Named moves, each a turn or a mirror, and the order they were made in; the first pair answered
Y (before => after):
.04	-.06	.21	-.05	.07	-.09	-.22	-.14	.25	-.06	.06	-.07	.07	.10	-.15	-.21	.17 => -.04	-.07	.07	-.05	-.04	-.32	-.30	-.14	.06	.18	.04	.11	.06	-.06	.08	.05	.18
-.03	.05	.19	.14	.11	.17	.06	-.10	-.19	-.12	-.11	.15	.03	.09	-.25	.05	-.28 => -.07	.04	.12	.14	.05	.05	.02	-.09	-.30	-.01	-.13	.25	.01	.02	-.13	.18	-.27
-.01	.01	.00	-.05	-.04	.03	-.02	-.01	.03	.02	.03	-.02	.08	.03	-.01	-.04	.05 => -.03	.00	-.02	-.04	-.06	.02	-.02	-.01	.01	.06	.03	.01	.10	.01	.01	.00	.04
.03	-.01	.14	.02	.08	-.04	-.03	-.03	-.18	.11	-.03	.12	-.17	-.06	-.14	.18	-.02 => .07	.00	.20	.02	.15	.07	.03	-.04	-.07	-.01	-.01	.01	-.15	.02	-.26	.05	-.03
H (before => after):
.09	-.10	-.16	-.13	-.08	-.10	-.08	.06	.24	.05	.09	-.26	-.03	-.08	.26	-.15	.23 => .05	-.07	.10	.13	-.12	-.31	-.08	-.10	-.20	-.02	-.13	.08	-.10	-.15	.27	.00	-.22
-.01	-.01	.14	.09	.07	.01	-.02	.01	.06	-.16	-.02	-.02	-.01	.00	-.10	-.06	-.08 => .00	.01	.10	.06	.09	.03	-.05	.03	.13	-.14	.01	-.04	.02	.03	-.10	-.06	.01
.05	.03	-.03	-.06	-.08	.07	.05	.11	.30	-.10	.05	-.27	-.02	.09	-.02	-.20	-.02 => -.01	.09	.20	.14	-.09	-.09	.00	.00	-.03	-.14	-.14	.04	-.03	.03	-.05	-.03	-.35
B (before => after):
-.03	.10	.13	.13	.03	-.19	-.03	-.05	-.13	-.09	-.14	.12	.06	-.01	.00	.04	-.20 => .06	-.05	-.14	.05	-.10	-.20	.08	-.05	-.10	.00	-.07	-.09	-.08	-.12	.19	-.04	-.16
.06	.15	.20	.15	.00	-.03	-.23	.05	.16	-.02	.03	.09	.05	.25	-.15	-.03	.22 => .14	.04	.23	.29	-.08	-.04	-.05	-.10	-.10	-.09	-.09	.08	-.13	.17	-.12	-.08	-.15
-.04	-.13	-.06	.01	-.07	-.05	.31	-.06	-.07	.19	.13	.02	-.03	-.11	.18	.18	-.10 => -.12	-.05	-.06	-.09	-.01	-.04	.17	.04	.12	.24	.22	.03	.12	-.05	.12	.22	.16
-.05	-.20	-.31	-.21	-.18	-.08	.01	.09	.25	.13	.02	-.17	-.08	-.07	.05	.10	.13 => -.21	.03	.02	-.13	.02	-.08	-.21	.14	.30	.01	-.05	.10	.14	.10	-.22	.20	.16
U (before => after):
.04	-.03	.00	.00	-.11	-.01	.04	-.15	-.04	-.04	-.14	.00	-.04	-.04	.01	.05	-.06 => .02	-.04	-.11	-.10	-.11	.04	.04	-.11	.06	.02	-.07	-.05	-.01	-.04	.03	.06	.10
.03	-.03	-.04	-.01	-.04	-.08	-.05	.15	.21	-.03	-.08	-.21	.09	-.02	.04	.00	.15 => .01	.02	.15	.10	-.02	-.16	-.12	.11	.11	-.11	-.19	-.10	.13	.00	-.01	.01	.00
.10	-.07	-.03	-.05	-.15	-.15	-.07	-.03	-.11	.13	-.10	.01	.02	-.12	.25	.04	.00 => .07	-.06	-.05	-.09	-.12	-.13	-.11	.01	-.06	.15	-.06	.01	.05	-.11	.23	.06	.08
Now pairs of rows:
Between the rows of a pair lie two moves.
.07	-.15	-.21	.14	-.12	.05	.15	.09	.04	.05	.13	-.14	-.04	-.11	.14	-.20	.02 => -.02	.01	.16	.27	.06	.10	.07	.05	.00	-.16	.01	.07	.10	.06	-.17	-.19	-.14 -> H Y
-.10	.08	.22	-.15	.14	.10	-.26	.14	-.08	.03	.24	.26	.14	-.01	-.17	.23	.13 => .10	-.20	-.15	-.14	-.05	.24	.17	-.02	-.27	.10	.29	-.01	-.21	-.18	-.01	.08	-.10 -> B U
.10	.04	-.07	-.13	.19	.09	-.03	.10	.12	-.22	.05	.02	.12	-.11	.04	.00	.19 => .18	-.03	.02	.02	.12	.00	.06	-.02	-.10	-.28	-.07	.03	-.02	-.19	.11	-.07	-.13 -> U B
.06	-.06	-.06	-.04	-.02	.11	.13	-.08	.04	-.07	-.04	-.06	-.05	.08	-.11	-.16	-.02 => .01	-.09	-.11	-.02	-.04	.12	.17	-.11	-.07	.00	-.04	.01	-.09	.04	-.11	-.07	-.04 -> H U
.00	.05	.23	.04	.02	-.25	-.17	.17	.10	-.17	-.22	-.04	-.04	-.14	.09	-.04	-.07 => .04	-.03	.06	-.03	-.05	-.24	-.15	.21	.16	-.09	-.14	-.16	-.10	-.19	.20	-.08	.03 -> B B
.20	-.12	-.06	-.01	-.17	-.19	.06	.01	.06	.02	-.08	-.21	.02	.00	.02	-.06	.12 => .12	.01	.21	.09	-.06	-.18	-.04	.01	.00	-.09	-.16	.00	.14	.09	-.17	.01	.04 -> B B
.01	-.10	-.10	-.06	-.09	-.01	.06	-.02	-.07	.03	-.04	.08	-.11	-.06	.15	.15	-.11 => .03	-.07	-.04	-.10	.01	.18	.09	.03	.17	-.13	.01	-.10	-.06	.07	-.01	-.04	.01 -> Y B
.08	-.05	.17	.06	.09	.02	.07	-.11	-.05	-.22	-.09	-.09	-.01	.08	-.13	-.08	-.08 => .03	.00	.07	-.08	.12	.06	-.02	.00	.14	-.12	.03	-.12	.11	.11	-.15	-.03	.21 -> U U
.14	-.01	.07	.08	-.13	-.35	-.12	.08	-.16	.01	-.12	.01	-.11	-.08	.23	.00	-.09 => .21	-.08	-.07	-.02	-.14	-.27	-.04	.11	.00	.03	-.04	-.21	-.15	-.07	.27	-.13	.05 -> H H
-.01	-.01	.21	-.02	.10	.16	.10	.00	.18	-.29	.00	-.13	.02	.14	-.19	-.29	.02 => -.09	-.08	-.21	-.15	-.11	-.13	-.03	.10	.06	.16	.12	-.01	.01	-.14	.25	.09	.29 -> Y H
-.10	.05	.04	-.07	.26	.09	-.10	.10	.23	.16	-.01	.20	.19	.32	-.30	.23	.27 => .17	-.31	-.26	.05	-.05	.05	.36	-.14	-.17	.20	-.09	-.09	-.29	.03	.03	.01	-.24 -> B B
-.06	.04	-.02	-.02	-.04	-.65	-.35	.09	.07	-.05	-.14	-.11	.11	-.03	.45	-.15	.29 => .10	-.14	-.01	.14	-.11	-.53	.02	-.13	-.24	-.18	-.27	-.20	-.18	-.09	.42	-.33	-.20 -> B U
.05	-.08	-.21	-.07	-.07	.14	.17	.06	.08	.04	.07	-.15	-.09	-.04	.10	-.07	.14 => -.06	.09	.19	.11	.09	.14	.06	.00	-.07	-.14	-.10	.17	.05	.09	-.16	-.01	-.08 -> B B
-.09	.10	.25	-.02	-.07	-.20	-.32	.12	.20	-.05	.03	-.02	.02	-.09	.02	.17	.24 => .10	-.12	.07	.02	-.23	-.22	-.07	.01	.07	-.05	.02	-.26	-.26	-.23	.23	-.02	.01 -> U B
-.04	-.13	-.33	-.20	-.09	.17	.12	.11	.17	.10	.14	-.15	-.03	-.02	.00	.00	.25 => .05	-.12	.04	.09	-.05	.17	.25	-.09	-.11	-.19	-.12	-.05	-.15	.01	-.18	-.15	-.31 -> H Y
-.08	.05	.06	.06	-.08	-.11	-.05	.06	-.11	-.05	-.12	.12	.09	.01	-.06	.12	.00 => .04	-.06	.01	.07	-.13	-.01	.13	-.02	-.10	-.12	-.12	-.07	-.02	.01	-.06	-.07	-.13 -> Y B
-.03	-.06	-.18	.01	-.04	-.12	.03	.03	-.08	.25	.12	.05	-.17	-.07	.18	.00	.11 => -.02	.05	.08	.02	.17	.12	.01	.06	.17	-.04	.11	-.05	-.05	.18	-.17	-.23	.12 -> Y B
.11	.06	.24	.07	.19	.19	.19	-.09	.06	-.16	-.01	-.10	.07	.13	-.02	-.13	-.05 => -.04	.10	.16	.10	.09	-.08	.03	-.06	-.19	.10	-.06	.21	.10	-.03	.21	.24	-.02 -> H Y
-.18	.02	-.14	-.11	.04	.14	-.09	.10	.18	.21	.06	.16	.11	.00	-.12	.23	.37 => -.16	.08	.20	.13	.12	.18	-.02	-.05	-.04	-.04	-.14	.32	.07	.07	-.34	.16	-.04 -> B Y
-.01	-.13	-.24	.03	-.03	.03	.20	-.08	-.12	.03	.08	-.08	-.11	-.08	-.01	.07	-.08 => -.06	-.05	-.20	-.07	.06	.11	.10	.02	.12	-.02	.16	-.12	.04	.03	-.13	.02	.17 -> Y B
-.18	.04	.11	.06	.02	.08	-.07	-.12	-.17	-.07	-.16	.17	.08	.07	-.27	.35	-.13 => -.15	.10	.20	.00	.10	.10	-.17	-.05	.11	-.17	-.12	.02	.18	.18	-.31	.19	.05 -> H U
.14	.07	.22	-.04	.01	-.51	-.42	.08	.20	.05	-.09	-.22	.07	-.13	.43	-.23	.11 => .13	.16	.45	.04	.12	-.44	-.43	.05	.20	-.12	-.16	-.15	.13	.00	.23	-.29	.00 -> B Y
.00	-.17	.15	-.06	-.12	-.26	-.28	.15	.03	.09	.09	.05	-.14	-.12	.19	.06	-.09 => -.03	-.13	.22	-.03	-.09	-.25	-.31	.15	.01	.06	.07	.12	-.11	-.09	.14	.08	-.12 -> B B
.11	-.29	-.34	.14	-.04	.23	.52	-.11	-.03	.23	-.06	-.15	-.32	.01	-.08	-.20	-.04 => -.19	.18	.31	.21	.26	-.03	-.13	.08	.18	.09	-.19	.34	.22	.28	-.37	.05	.20 -> B U
-.09	.00	-.18	-.06	.06	.02	.06	.16	.20	.11	.11	-.32	.09	.13	-.01	-.17	.16 => -.03	.00	.13	.18	.04	-.12	.11	.00	-.11	-.07	-.12	-.18	-.01	.11	-.05	-.23	-.32 -> U U
-.11	.10	.29	.19	.12	-.04	-.01	-.02	-.16	-.04	-.17	.23	.15	.04	-.01	.00	-.22 => .06	-.12	-.04	.13	-.07	-.01	.24	-.08	-.19	.06	-.10	-.08	-.11	-.12	.23	-.16	-.29 -> Y B
.08	-.20	-.28	-.14	-.13	.15	.23	-.01	.20	.12	.15	-.29	-.14	-.06	.07	-.14	.09 => -.03	.06	.40	.19	-.01	-.16	-.08	-.11	-.06	-.15	-.19	.16	.05	.04	-.08	-.05	-.33 -> U U
.17	.04	.11	.03	-.03	-.21	-.11	.01	.07	-.06	-.04	-.06	.01	.02	.10	-.17	-.06 => .17	.04	.01	-.05	-.03	-.17	-.11	.06	.16	.01	.02	-.09	.03	.03	.13	-.13	.08 -> U U
.01	.13	.17	.01	-.03	.06	-.01	.01	-.08	-.09	-.06	.11	-.04	.19	-.09	.18	.01 => .11	-.01	-.10	-.09	-.11	.13	.14	.02	.00	.00	.05	-.12	-.17	.10	.04	.09	.10 -> U B
.07	.05	-.06	-.07	.03	.10	-.02	.08	.09	-.07	-.03	-.15	.06	-.02	-.06	-.13	.11 => -.02	.12	-.02	-.02	.01	-.08	-.15	.08	-.05	.03	-.08	.09	.12	-.08	.00	.10	.10 -> Y B
